arr = [7103 9656 7939 1398 1149]
arr[0] -> 7103
arr[1] -> 9656

data =
[[  8  18  -4   8   6  -2  -1  11  -2  -7]
 [-20 -40  13 -28 -26   6 -23 -25   7 -12]
 [ -3  -3  -3   7   7   4   4  10  -3  -8]
 [ -1  -1   5  -5   5  -9   1   2   2   6]
 [ -6 -22   4  -9 -11   2  -7  -9   0  -5]
 [  2   8  -2   0  -2   6  -5  -4   0  -6]
 [-50 -38  19 -36 -26   9 -11 -18  26   6]
 [ -6 -10   8  -7   3 -15   1   8   3   6]
 [  6  26  -5  10   2   0   1  11   1  -2]
 [ 19   7  -6  12  18  -8  14   3 -11  12]
 [ -2  -3  -2  -3  -9  14  -8 -13   0 -10]
 [  0   4  -6  12   6   5   6  13  -4  -8]
 [-13  -9  -1  -1   2  13   2  -1   3  -6]
 [  4   9   3  -7   0  -5  -2  -9   3  11]
 [ -8   3   6 -11  -3  -1  -6  -5   8   2]
 [  0  -6   4  -3  -8  -8  -4   4   1  -1]]
Rows and columns are counted from 0.
(0, 0): 8
(14, 2): 6
(13, 4): 0
(4, 8): 0
(4, 1): -22
(0, 1): 18
(14, 7): -5
(1, 8): 7
(6, 5): 9
(12, 5): 13
(8, 3): 10
(7, 5): -15
(2, 3): 7
(2, 4): 7
(6, 3): -36
(1, 0): -20
(13, 2): 3
(7, 3): -7
(3, 1): -1
(4, 5): 2
(10, 9): -10
(0, 6): -1
(9, 6): 14
(1, 4): -26
(1, 6): -23
(0, 9): -7
(11, 2): -6
(9, 2): -6
(11, 4): 6
(0, 5): -2
(14, 1): 3
(6, 2): 19
(13, 7): -9
(14, 9): 2
(11, 6): 6
(2, 0): -3
(12, 1): -9

X =
[[-23 -21 -26 -24  17 -18  36  38 -19  42  27 -22  39 -20 -29 -24]
 [ 18  15  16  21 -17  16 -30 -27  18 -36 -19  23 -44  20  29  22]
 [ 23  17  22  20 -15  15 -32 -33  15 -40 -14  17 -36  21  17  25]]
X[0, 0]: -23
X[0, 13]: -20
X[1, 11]: 23
X[0, 4]: 17
X[1, 0]: 18
X[1, 13]: 20
X[:, 15]: [-24, 22, 25]
X[2, 11]: 17
X[1, 3]: 21
X[1, 6]: -30
X[0, 2]: -26
X[1, 2]: 16
X[2, 6]: -32
X[:, 10]: [27, -19, -14]
X[1, 8]: 18
X[1, 4]: -17
X[0, 5]: -18
X[2, 7]: -33
X[0]: [-23, -21, -26, -24, 17, -18, 36, 38, -19, 42, 27, -22, 39, -20, -29, -24]
X[:, 4]: [17, -17, -15]
X[2, 9]: -40

x = [[6442, 6766, 5731, 5898, 6798, 6078, 6296, 5573, 7850, 6817, 6294, 6257, 8048, 6499], [8067, 7046, 6403, 6582, 6433, 6132, 7190, 6002, 6656, 9112, 6759, 6151, 5754, 7183], [5345, 5424, 6733, 7491, 6265, 5896, 7876, 6802, 6221, 5571, 6528, 7167, 6564, 7404], [7041, 5981, 6755, 7378, 6812, 7126, 4950, 7233, 6483, 5766, 6672, 7600, 7327, 6184], [6642, 5368, 6196, 7146, 7231, 7594, 5190, 7146, 5734, 5446, 5695, 6934, 6483, 6370], [8052, 6027, 5999, 7200, 6315, 6718, 4784, 6540, 5188, 8821, 6755, 6677, 6069, 6448], [6181, 6651, 6561, 5892, 6503, 5926, 5619, 6998, 5383, 3121, 6764, 7131, 7306, 5923], [5927, 7741, 7353, 7663, 7004, 5691, 6666, 7003, 6555, 7109, 6840, 7048, 6654, 5979], [9098, 6227, 6486, 6363, 6531, 5605, 5432, 7136, 6103, 5742, 6353, 6278, 6814, 6856], [5779, 6520, 6113, 6330, 6770, 5977, 7175, 6847, 5977, 8258, 6700, 6909, 6930, 6947], [6790, 6164, 6501, 6474, 6933, 7283, 4133, 7142, 6894, 6964, 7049, 6842, 6073, 6727], [8316, 5246, 6445, 6919, 6813, 5363, 7696, 7653, 6172, 7171, 6960, 5750, 6313, 7193], [7692, 6625, 6124, 7075, 6295, 5817, 4449, 6120, 6731, 5478, 6623, 7139, 6491, 6170], [7184, 7517, 6658, 5669, 6664, 6302, 7344, 6404, 4825, 6813, 7107, 7052, 6031, 7138], [4719, 5073, 5590, 6767, 6555, 5712, 7509, 6671, 6916, 7115, 7079, 6708, 6534, 5626]]
Indices start at 0.
row 0 col 0 => 6442
row 4 col 1 => 5368
row 2 col 12 => 6564
row 9 col 3 => 6330
row 7 col 9 => 7109
row 2 col 2 => 6733
row 10 col 3 => 6474
row 8 col 12 => 6814
row 6 col 6 => 5619
row 7 col 11 => 7048
row 8 col 13 => 6856
row 1 col 12 => 5754
row 2 col 4 => 6265
row 6 col 7 => 6998
row 3 col 5 => 7126
row 10 col 13 => 6727
row 4 col 5 => 7594
row 11 col 9 => 7171
row 14 col 5 => 5712
row 10 col 2 => 6501
row 4 col 13 => 6370
row 8 col 3 => 6363
row 11 col 12 => 6313
row 2 col 10 => 6528
row 6 col 10 => 6764
row 4 col 2 => 6196
row 11 col 3 => 6919
row 4 col 8 => 5734
row 0 col 9 => 6817
row 14 col 4 => 6555
row 10 col 0 => 6790
row 7 col 7 => 7003
row 13 col 3 => 5669
row 7 col 1 => 7741
row 13 col 13 => 7138
row 4 col 11 => 6934
row 12 col 9 => 5478
row 9 col 5 => 5977
